B =
[[122 141 132 144 145 131 132 132 114 133]
 [130 133 105 126 127 116 125 110 119 136]
 [138 127 106 120 119 118 123 107 130 121]
 [130 138 108 133 134 118 126 112 117 136]
 [117 133 140 138 139 134 131 137 117 134]
 [135 117 112 112 110 119 123 111 135 120]
 [120 123 123 124 127 126 125 124 120 138]
 [120 126 125 127 130 127 126 125 118 139]
 [124 141 139 144 143 133 134 136 119 127]
 [115 120 142 126 127 133 129 139 124 133]]
Rows and columns are numbered from 0.
Report the entry directly above the smallest entry.
A: 132
Report the entry in the bottom-right corner.
A: 133
Report the bottom-left entry.
A: 115
The entry directly below 140 -> 112
Report the entry in the top-right corner.
A: 133
The entry just right of the smallest entry -> 126
The entry just left of the smallest entry: 133
Report the entry directly below the smallest entry.
A: 106
The entry in row 0 and column 0 is 122
The entry in row 2 and column 0: 138
Report the entry just right of the largest entry.
A: 131
Report the top entry of the column that holds the largest entry.
A: 145
The minimum: 105
Report the entry directly above 107.
A: 110
The entry just left of 137 -> 131
The bottom entry of the column that holds the largest entry is 127
Report the bottom entry of the column that holds the smallest entry.
A: 142
The entry in row 1 and column 0: 130

x =
[[129 128 129 143 147 130 127 128 127]
 [127 128 128 128 128 137 151 132 129]
 [127 128 128 127 127 133 151 138 128]
 [128 128 128 128 127 129 144 145 129]
 [129 128 129 142 147 130 128 127 128]
 [128 128 128 128 128 127 128 131 150]
 [127 129 128 128 127 130 148 141 128]
 [129 128 128 138 149 130 128 128 128]
 [128 128 129 128 128 128 135 152 134]
 [129 128 128 128 132 151 136 128 129]]
Counting starts at 0.
The entry at row 0, column 0 -> 129
The entry at row 2, column 0?
A: 127
The entry in row 1 and column 0?
A: 127
The entry just right of the largest entry?
A: 134
The largest entry?
A: 152
The entry in row 0 and column 1 -> 128
The entry in the top-right corner is 127
The bottom entry of the column that holds the largest entry is 128
The entry in the bottom-left corner -> 129
The bottom-right entry is 129
The entry just left of 137: 128
The entry at row 0, column 2 -> 129
The entry in row 1 and column 1?
A: 128
The top entry of the column that holds the largest entry?
A: 128
The entry at row 2, column 2?
A: 128
The entry directly below 137?
A: 133
The entry at row 2, column 1 is 128
The entry directly above 135?
A: 128
The entry directly below 150 -> 128
The entry directly above the largest entry -> 128

Read these off the array that follows.
1) Find the last entry, reading row by row.
2) Find the top entry of the column that holds the smallest entry.
3) Find the maximum.
4) Find the last entry of the largest entry's row.
5) Find the entry in the bottom-left corner.
6) Find the smallest entry in the first column.
7) Find the entry just left of the smallest entry.
8) Find the last entry in the row that holds the smallest entry.
[[117 129 138 123 132 125 130 128 132 116 127 116 123 132 125]
 [121 136 130 124 122 121 128 138 134 118 134 128 113 121 123]
 [131 140 136 135 126 122 128 146 129 124 125 131 124 126 133]
 [122 138 127 123 119 123 128 135 133 121 135 130 112 117 121]
 [132 119 137 130 139 131 134 135 129 128 123 122 132 137 142]
 [129 142 132 134 123 123 128 141 128 127 124 133 125 125 129]
 [133 122 138 132 136 131 131 139 128 128 122 124 132 135 142]
 [131 117 120 121 125 131 129 134 133 127 137 129 118 123 133]
 [116 131 129 120 126 126 127 114 127 123 127 123 130 130 114]
 [129 147 128 134 122 123 124 129 124 131 127 137 130 124 119]
 [142 134 118 135 122 131 123 129 124 142 127 143 134 123 128]
 [113 128 138 123 131 124 132 126 133 114 128 116 123 132 124]
 [130 151 128 138 119 123 123 131 124 133 123 140 131 123 119]
 [125 135 117 125 118 127 122 114 124 132 133 135 128 120 113]]
1) 113
2) 123
3) 151
4) 119
5) 125
6) 113
7) 130
8) 121

A = [113 108 116 105]
Read off the maximum.
116
The first entry from the left -> 113

a =
124  125  137  126  123  128  131  135
131  115  121  112  110  122  124  120
125  112  130  111  109  125  126  127
123  111  128  112  111  125  124  126
117  125  134  127  127  128  129  134
125  121  115  118  118  119  124  118
120  134  132  135  135  128  131  132
134  132  107  126  126  118  125  110
124  115  121  114  115  123  123  122
125  132  119  131  134  125  126  121
127  136  115  132  132  121  128  119
The second entry, reading row by row: 125
Find the 2nd entry on the diagonal from the top-right corner.
124
The bottom-left entry is 127
The smallest entry in the first column is 117
Find the 3rd entry on the main diagonal.
130
The largest entry in the last column is 135
The fifth entry from the end, reading row by row: 132
The bottom entry of the column that holds the smallest entry is 115
The top-left entry is 124
Find the first entry of the smallest entry's row.
134
Find the last entry of the smallest entry's row.
110
Find the top entry of the column that holds the largest entry.
137
Find the last entry, reading row by row.
119
Find the entry directly below the largest entry.
121
The entry directly below the smallest entry: 121
Find the entry just right of the largest entry.
126
Find the second smallest entry.
109
The entry just right of the smallest entry -> 126
Find the 3rd entry from the end, reading row by row.
121
The second entry on the main diagonal is 115
Find the 4th entry from the end, reading row by row.
132
Find the entry just right of 109.
125

Read these off the array that follows.
1) Which number is the entry in the bottom-left corner?
2) Which number is the first entry in reading order?
3) Which number is the smallest entry in the first column?
4) Which number is the 3rd smallest entry?
5) Which number is the 2nd entry in reading order?
6) Which number is the 3rd entry on the main diagonal?
7) Which number is the maximum?
8) Which number is the third entry on the diagonal from the top-right corner?
[[118 118 136 112 108 114 115 128]
 [120 117 136 113 106 113 116 127]
 [123 126 119 126 101 112 126 128]
 [125 115 140 114 127 122 118 124]
 [113 130 126 115 108 115 117 133]
 [128 118 138 117 145 130 122 124]
 [123 114 139 114 115 117 117 125]
 [117 127 132 112 129 122 119 132]
 [134 118 121 132 113 117 132 121]
 [128 120 121 129 102 112 128 125]]
1) 128
2) 118
3) 113
4) 106
5) 118
6) 119
7) 145
8) 112

Questions about the row below.
1) What is the entry just left of the smallest entry?
2) What is the entry just right of 110?
110	131	116	107	106	105	119	105	132	112	132	114	106	130	102	109
1) 130
2) 131

W = [123 126 105 140 128]
Which number is the 3rd entry?
Answer: 105
The 2nd smallest entry: 123
Which number is the 4th entry?
Answer: 140

108  142  106  109  117  115  120  142  143  128  109  107  149  152
147  134  111   99  138  128  122  126  112  103  150  150  117  152
119  105  140  110  124  116  150  142  106  139  144  127  126  143
153  108  113  116  128  145  116  120  148  148  128  111  113  151
The last entry, reading row by row is 151
The bottom entry of the column that holds the largest entry is 153
Give the third entry on the main diagonal.
A: 140
Give the top entry of the column that holds the largest entry.
A: 108
The first entry of the smallest entry's row: 147
Give the second entry on the diagonal from the top-right corner.
A: 117
The last entry in the row that holds the smallest entry is 152
The second smallest entry: 103
Give the entry directly below the smallest entry.
A: 110
The top-right entry -> 152
The 5th-last entry, reading row by row: 148
Give the 3rd smallest entry.
A: 105
Give the entry just left of 145.
A: 128
The entry just left of the smallest entry -> 111
Give the smallest entry in the last row.
A: 108
Give the entry just right of the smallest entry.
A: 138

139  103  117  135  135  141  137
Read off the fifth entry.
Answer: 135
Read off the 5th-last entry.
Answer: 117
The last entry is 137

grid = [[129, 129, 150, 106, 106, 129, 104, 107, 105, 107, 104, 127, 129, 129, 128, 128], [106, 123, 130, 130, 127, 103, 131, 127, 133, 125, 131, 103, 103, 148, 150, 129], [106, 127, 130, 129, 106, 105, 129, 128, 130, 127, 129, 106, 107, 150, 150, 126], [106, 128, 129, 129, 106, 127, 130, 127, 132, 127, 130, 106, 104, 149, 150, 129], [106, 128, 153, 107, 105, 128, 108, 108, 130, 104, 108, 124, 126, 128, 150, 128], [127, 128, 128, 128, 127, 107, 126, 128, 126, 128, 127, 107, 106, 151, 151, 126], [128, 128, 152, 108, 105, 125, 110, 101, 111, 125, 108, 127, 127, 125, 129, 133], [127, 128, 129, 105, 128, 127, 107, 106, 106, 129, 105, 127, 128, 129, 129, 128]]
Report the entry just left of the largest entry.
128
Report the entry just left of 132.
127
The entry just right of 148: 150
Report the maximum.
153
The entry just left of the smallest entry: 110

X = [123, 124, 150, 106, 110, 113, 126, 127, 147, 137, 129, 108, 147, 124, 134, 142]
The 1st entry is 123
Find the entry just right of 123.
124
Find the second entry from the right.
134
The 1st entry from the right -> 142
The fourth entry from the end -> 147
The entry just left of 129 is 137
Find the third entry from the right.
124

Questions about the matrix below. Rows and columns are numbered from 0.
1) Report the entry directly below 139.
2) Report the entry in row 0 and column 2.
3) Report the entry in row 1 and column 0.
4) Report the entry directly above 149.
[[128 139 150 150 150]
 [128 128 144 149 150]]
1) 128
2) 150
3) 128
4) 150
